In the rows, 128 means zero.
Turns, then the turns between two rows, first turn first; the first pair answered:
W:
[147 128 124 151 128 152 108 119 167  68 129  57 154 149 144 138 124 112] => [147 135 122 151 134 145 106 130 174  81 138  53 150 150 149 106 115 117]
[146 156 163 113 150 152  97 144 120 111 176 113 100 150 192  90 115 114] => [144 151 171 108 138 168  98 135 119 104 181 131  87 143 179  98 119 126]
[139 121 156 130  94 138 120 161 140 100 134 105 150 195 118  98 116  86] => [137 121 159 129  91 144 117 163 140 103 140 112 142 191 112  90 117  91]
[ 99 135 153 163 190 135  85 164 112 148 126  88  87 121 152 141  99  95] => [100 133 159 162 186 142  81 169 117 149 136 101  77 119 143 125  96 109]
K:
[131 124 114 134 151 143 120 119 117 130 133 115 133 140 151 175 122 106] => [130 126 112 131 148 145 120 123 118 125 135 112 130 148 150 174 123 104]
[125 141 129 109 139 109 118 112 141 157 141 139 119 123 149  98 124 140] => [125 146 129 106 134 107 116 118 145 151 145 131 117 138 149  94 125 133]
[124 153 139 113  91 146 151 119 108  93  97 146 155 156  91 144 204  80] => [124 135 149 116  92 158 150 102 100 104  92 168 146 127  90 158 206 106]
U:
[140 122 100 145 128  99 155  96 129 128 102 120 182 124 147 149 134 148] => [137 131 102 132 104 103 166 100 142 112 107 129 182 144 127 127 140 142]
[110 119 125  84  93 132 188 157 152 109 125 136 141 167  82  72 138 132] => [117 113 144  82  91 170 154 154 145  84 150 127  93 172  74 111 126 135]
[115  97 164 130 173 119 143 141 115 188 115 182 137  99 148  48  92 170] => [111 105 166 120 145 120 154 148 125 172 119 191 135 122 126  24  99 163]
[125 127 136 135 137 134 115 120 120 124 129 111 127 124 129 158 124 111] => [121 126 129 137 143 122 121 121 121 136 121 111 143 117 134 150 128 111]
E:
[140 149 135 145 161 118 111 138 146 149 149  87 110 164 144  57  83 120] => [138 154 141 137 139 130 115 137 155 136 154  97 101 178 124  52  92 120]
[138 102 142 129 148 160  92 151 112 118 145 132 113 140 128 149 142 132] => [136 103 126 140 175 133  96 152 111 142 135 120 141 131 151 143 137 126]
[132 106 141 139 166 140 110 118 121 151 121 130 125  87 140 166 113 152] => [125 123 118 140 163 104 139 127 130 167 104 125 171  98 147 121 120 134]
[123 125 117 127 132 116 150  98 101 148  90 119 200 108 149 186 145 111] => [118 137 117 111  98 115 173 103 115 126  88 132 208 136 124 153 158 103]
X:
[134 142 113 117 145 129 125 142 125 138 135 127 135 108 139 153 118 149] => [131 149 111 107 113 127 146 142 134 127 131 149 147 121 118 127 136 149]
[115 134 129 130 132 117 106 120 114 111 118  77 158 162 168 174 142  96] => [106 135 115 131 133  85 134 127 128 142 104  98 194 148 172 118 146 110]
[116 143 124 102  96 140 124 133 133  73 131 108 105 185  99 142 140 106] => [123 126 106 141 183 100 102 144 120 149 127  80 118 126 172 142  96 132]
Pairs:
Between the rows of a pair lie two turns.
[124 126 130 143 148 130 108 130 135 139 142 116 103 119 149 139 123 129] => [119 138 124 128 120 114 139 132 150 137 133 135 133 137 128  94 140 125]	K then X
[144 127 130 118 128 142 136 113 130  97 133 124 141 128 143 179 137 125] => [140 141 123 118 133 122 149 126 139 101 128 110 158 147 152 149 134 107]	W then E
[138 127 143 126 117 120 148 126 148 136 123 165 157 128 114 104 128 135] => [138 119 154 124 115 143 133 112 140 123 126 174 137 122 107 137 131 143]	W then E
[109 131 127 118  76 114 159 142 140 110 132 155 140 159 100  71 142 114] => [124 119 139 142 144 134  90 143 109 108 159  87  91 150 157 176 108  99]	X then W
[137 131 141 116 110 154 106 129 131  80 151 125 106 154 105 161 124 108] => [137 118 121 142 167 116 102 123 115 134 128 106 145 107 159 178 108 114]	E then U
[137 123 103 130 127  96 161 109 128 134  93 143 172 112 124 132 165 125] => [134 134 106 123 109 101 167 120 137 117 101 142 167 138 111 110 166 115]	U then W
[137 116 136 143 165 140 108 120 109 124 130 102 128 106 159 196 115 122] => [123 137 117 121 114 104 173 140 143 129 113 141 181 134 120  74 139 117]	W then X
[126 120 109 116  97 155 103 102 124  81 143 118 135 153  95 164 134 124] => [123  99  97 138 137 128 107  88 112 129 119 127 169 100 127 177 129 144]	K then E
[127 115 125 151 191 132  95 127 112 139 159  96  90 126 155 166  92 151] => [128 131 117 148 191 122 102 141 117 128 161  77  98 151 156 150  92 126]	K then K
